One turning vector, and how many steps it has turned
The counts run from 0 to 611.
[121 165 141 138 103 100 111 121  85 109 107 164 134 139 154 107 126 109
 123 111  79 100 155  96 113 128  95 104 119 141 129 142 102  89 182 100
 148 178  68  87 122  79 134 152  99 132  93  75 134 134 148 116 131 191
 149 158 141 121 113 141  71 122 132 142] : 295
[127 113 148 124 135 143 144 162 171 121 117  95 115 173 170 135 133 108
 131  92  80 176 164 109 159 156 114  85 154  83 119 110 118 115 105 177
 151  91 118  74 153 151 125 145  76 166 136 162 109 139 148  91  76 129
 138 143  95 121 140 123 107 103 149 127] : 530
[125 134 150 125 156 150 131 131  97 183  94 140 127 117 148 132 152 116
 142 101  89 128 126  71 132 170 113 122 179  68 112  80  92 115 139  87
 172 139 128  79 133 158 124 164 155 158 135 128  96 115 152  89 171 143
 117 151 161 123 116 138  59 140 131 125] : 121
[160 146 111 125 135 165 123 176 118 149 137 130  89 100 141 117 125 135
 110  87  72 131 163 152 110 131 157 142 127 127 144 162 147 129 132 128
 162 152  97 110  78 144 121 112 196 168  98  93 150 129 189 101 110 131
 100 160 123 113 140 143  68  87 102  88] : 239
[ 96  80 162 116  85 134 106 108 163 146 101 126 111 135 133 137 133 171
 160 106 126  91 142  90 118 124  68 120 175  96 118 112 135 126 156 153
 138  59 134 109 140 131 157 116 163 187 115  93 156 157 180 100 157 127
 139 165 139 147  83 121  85 131 154 159] : 10
[138 133 119 121 106 114 167 162 135 135 104  92  81 119 129 142 152 116
 144 112  85 193 154 142 176 132 118 149 128 111  86 134 141 106 131 142
 148 153  76  75 132 142 123 112 181 148 143 151 140 122  88 110  49 134
 122 173 137 132 110 164 120 151 120 138] : 17
[127 141 154 102 132 136  91 196  96 143 116 116 133 113 113  93 145 127
 129 105 141 102 149 139 124 127  93 108 145 150 145 147 121 152 165 108
 108 153 115 135 119 173 148 132 148 174 115  78 174 110 201 109 105 175
 107 134 120 113 123 116 120 160 104 107] : 179
[118 100 133 132 123 154 122 127 116 144 143 130 110  90 153 123  99 185
 123  71  84  95 158  77 128 103 121 146 122 141 148 139 120 147 172  82
 131 122 102 124 118 124 149 110 169 172  72 102 140 108 163  84 147 142
 130 157 165 146 115 112  82 127 122 129] : 544
[121 105 146 138 161 140 165 145 150 133 126 138 136 120 148 138 119 158
  85  72 101 143 136 119 161 148 165 100 142  68 130 125 125 165 117 142
 147  85 158 105 116 156 126 139 128 184 132 157 132 143 167  73 126 148
 105 135 114 158 171 119  88  78 153 150] : 305
[126 159 171 129 136  88 141  76 116 143 137 149 122 138  81 120 134 140
 108 137 102 133 101 131 151 126  98 103 130  80 108 168 103 150 167 139
 163 150 124  88 116  96 166 131 105 161 119 131 171 119 150  83 119 134
 163 145 147 163  99 148 119 200 172 172] : 161
[126 137 166 132 126 129 160 129 147 115 140 129  85 123 113 113 111 119
  99  78 112 170 143 109 148 137 123 100 119  62 115 145 156 139  92 160
 145 102  89  68 132 137 118 171  95 158 124 163 119 145 138  84 113 126
 115 136  98 139  78 138 135 118 175 143] : 81
[136  94 132 107 115 140 139 150 112  91  82 112  75 115 173 115 140 154
 150 101  98 150 157 113 132 165  93 130 134 146 172  71 143 122 153 110
 112 125  89 105 161 116 132  91 138 135 111 127 153 129 161 116  54 161
 142 160  99 110 118 169 119 129  78 114] : 289
[118 158 139 148 122 111 147 158 134 159 114 150 126 127 124 128 128 154
 120 168  99 122 106 158 125 114 124 151 138 117  91 148  88 171 176 119
 166 221 109 111 105 118 164  97 165 131 128 103 161 113 114 101  67 143
 132 153 158 151 116 152  79 165 119 131] : 157
[159 160 151 115 146 112 139 171  88 138  96 150 136  95 109 134  96 167
 106  96 120 120 110 159 120 141 152 120  98  99 127 147 122 179 130 114
 111 153 148 101 116 144 135 148 195 158 111  89 181 131 160  97 136 102
  87 148  90 117 102 123 109 113  78 133] : 573
[164 122 154 123 130 144 154 128 133 136 121 122  83 134 112 174 124 187
 103 108  77 158  95 125 130 129 140 161 112 117 148 131 113 151 170 123
 124 167 141 106 115  88 127 100 163 151 122 129 117 109 121  55 154  80
 174 153 163 141 108 149  92 121  81 194] : 188
[116 170 167 128 129 104 139 201 122  90 107 139 132 130 110 108 126 168
  70 154 140 114 127 156 138 103 146 111 158 121 131 159 106 183 153 138
  99 158 170 120 143 159 113 121 111 119 169 110 152 131 186  55 132 145
 130 125  99 120 123 152 142 122  95 140] : 333
[104 150 179 140 138 114 115 181 127  84 119 161 123 130 122  90 136 168
  83 137 145  98 151 135 120 123 125 107 159 124 165 162 131 179 164 132
 106 129 172 135 135 128 122 130  75 141 137 113 165 138 203  63 142 158
 155 143 110 133 129 140 136 117 123 143] : 334
[141 141 137 151 119 135 163 122 130 159 103 120  99 110  95 160 135 151
 111 114  94 142 112 114 139 148 173 150 124  94 111 152 119 130 152 109
 157 154 112 100  88 136 125 129 202 157 127 144 111  87 102  49 151 126
 138 147 175 135 132 145  58 148 125 144] : 547
[108 120 140 107 141 148 118 190 140 126 125 108  95 115 146  95 129 126
 128  97 120 124 165 101  97 152 131 117 158 117 129 116 146 157 122 111
 130 111 115 106 131 170 100 150 132 167 117 128 155 144 208  95  89 147
  99 169  80 104 102 115  84 109 126  99] : 509
[147 152 176 130 141 139 145 140 130  98 118  94 125  88 128 127  75 171
 109  95 131 102 110  60 138 144 170  96 102  95 152 135 117 183 134 112
  68 135 120 113 136 122 112 166 117 139 118 134 100 115 153  49 165 147
 125 107 106 106  90 103 111 113 125 118] : 388
[140 139 156 108 101 134 125 158 129  95 112  96 178 132 137 133 101 149
 138  95 107  87 137  52 129 154 110  42 125 114 134 144 118 133 126 145
 102 125 143  97 137 149 135 153 111 143 100 118 120 156 179 115 154 121
 103 123  51  86  89 111  90 113 116 150] : 144
[105 122 144 109 113  95 122 130 140 116  81 110 107  90  81 109 112 159
 145 144 129 104 144 120 110 143 108 132 126 152 129 144 124 160 188 115
 108 156 118 117 138 120 174  62 167 139 115 108 180 121 170 109  70 164
 121 145 113 118  93 152 117 197 126 137] : 403
[134 158 108  98 134 133 138 152 108 127 158  97  94 121 126 140 106 130
 113  57  72 144 164  86 128 147 153  90 113 132 127 163 141 110 125 112
 149 115  86  94  97 114 112 129 169 173  80 139 125 109 169 112 114 118
 110 146  76 108 134 147  63  95 137 148] : 324
[134 127 143 143 122 158 129 170 144 158  64 147 145 115 145 156 142 139
 142 155  96  95 122  93 102 148 148 142 143  90  88 127 121 131 139 124
 163 176 121  86  93 145 135 125 184 120 135  96 128 134 127  94 121 117
  96 139 138  95  82 123  76 105  95 107] : 482
[109 120 146 142 146 101 174 143 167 115  95 101 112 133 128 153 138 129
  98 154 109 159 120 127 148 156 157 128 155 100 127 139 106 150 139 133
 143 152 129 103 120 130 138  96 116 114 169 174 109  97 125  57  61 167
 149 142 124 138 152 176 103 154 141 134] : 222
[123 100 148 157 135 102 170 121 168 140 102 169 126 108 134 132 101 174
  95 101 111 105 150 136 128 134 152 149 113  69  66 148 130 186 123 152
 139 127 117  82 126 121 143 144 148 179 135 119 178 146 114  73 121 129
 116 153 163 161 126 111 109 107 139 136] : 216
[142 145 160 133 121 162 137 122 102 153  87 140 154 122 145 112 150 137
 122 110 119  98 133  74 139 132 112  79 140  54 128 104 140 156  94 157
 132 127 122  87 147 154 147 163 129 130 134 111 122 186 172 111 130 121
  88 122 107 131  62 113 120  99 115 111] : 146
[126 118 164 143 109 135 122 101 156 132 126 133 167 188 134 126 156 156
 116 154  74 110 153 105 166 112  88  88 131 111 142 154  79 110 159 175
 164 150 132 110 109 129 191  90  81 132 121 116 117 122 164 118  85 137
 171 106 135 150 140 146  99 146 147 130] : 585
[135 131 155 107 119 150 106 161 142 145 123 124 144 125 119 102 154 129
 136 119  90 106 179  84 153 128 118  62 162  77 109 177 146 117 121 199
 159 103 122 105 126 180 144 148 133 174 142 101 113 153 196 120 131 159
 104 125 102 124  73 113 126  97 150  98] : 505
[124 124 172 137 132 149 105 181 151 144 107 153 132 129 140  77 153 131
  83 135 127  96 169 140 130 114 124 103 159  88 135 149 145 162 110 176
 143 116 129 117 124 166 144 157  82 161 135 105 156 153 191  80 114 151
  99 132 130 130  99 115 135  83 133  79] : 420
[162 126 111 117 119 112 154 170 143 102  94 106  91 150 139 177 110 150
 114  83  87 168 128 168 142 152 126 120 105 138 129 122 112 104 132 151
 125 133 121  87 132  98 109 118 159 190  90 129 151 134 124 105 102  78
 151 159  97 133 144 159  83 107  97 197] : 104
[133 128 141 148 135 129 127 184 127 119 168 106 122 142 161 102 160 113
 102  93  95 155 183 120 179 118 129  92 152 130 135 152 127  90 132 165
 156 137 103  98 114 146 134 141  76 168 136 142 114  95 163  90  82 194
 135 134 116 130 155 139 109 110 138  99] : 445
[108 128 116 150  73  78 196  92 145 112 100 151  82 117 111 137 111 159
 109 115 134 134 161 165 146 111 160 143 119 124 128 146 141 198 151 152
  99 149  96 103 126 111 141 120 157 140 149 142 153 129 134  75  74 184
 142 142 166 158 128 146 118 136 131 146] : 132
[125 120 179 123 123 131 132 128 130 171  91 129 188 148 120 140 148 145
 144 130 123  98 109 105 151 146 118  87 167  62 107 108  82 143 148 130
 130 135 163  94 131 176 162 154 115 148 153 116 130 127 147  70 190 146
 122 124 146 133 118 117  91 166 157 139] : 366
[147 129 153 136 141 143 188 148 161 136  83 134 116 125 132 151 135 156
  99 130 124 151  97 140 143 158 181 125 152  79 133 101 102 188 108 151
 125 149 156  82 107 150 124 129 130 116 165 179 113 115 138  49  82 119
 123 140 128 135 148 144  98 112 116 130] : 307
[154 168 144 128 110 160 149 135  74 149  85 131 133 124 169 137 145 131
 161 126  92 132 110  96 126 129 120 123 128 105 148  70 106 127 140  92
 136 205  88  82 141 127 140 144 146  97 129  98  86 118 137  84 122 139
 116 134 140 112  79 139  80 142  90 121] : 207
[131 171 144 149 133 135 132 187 128 121 131 116 125 146 153 116 162 101
 111 123 110 161 174 127 177 136 153  98 161 101 115 133  93 107 126 131
 160 165 106  82 122 173 128 149  93 134 154 146  94  93 134  68  77 203
 123 139 146 126 138 145 114 141 138 103] : 446
[119 157 160 109 113 130 137 172 146 107  91  85 171 125 125 156  95 143
 154 136 115 118 115  52 129 158 134  70 132 104 121 136 101 124 134 142
  97 161 134  98 128 136 125 135 110 117 132 121  93 133 144 101 155 121
 111 122  58  83  64 136  80 136 128 142] : 143
[ 97 150 166 128 141 120 114 124  76 155 133 149 108  95 120  77 139 117
 122 115 133 114 137 114 135 129  95 127 162  92 113 111 115 153 159  96
 126 153 108 117 136 163 146 161 134 152 119 106 170 116 154  90 114 188
 104 151 171 142  85 123 121 192 147 131] : 181
[154 133 169 164 132 159 107 162 129 136 161 128 140 153 175 102 152 124
  96 113  81 115 150 125 149 107 119 118 150 116 159 133  93 129 165 123
 158 166  99 102 122 127 151 145  70 151 105 116 128  89 157  64 111 160
 158 130 156 135 159 131  98 128 131  87] : 360
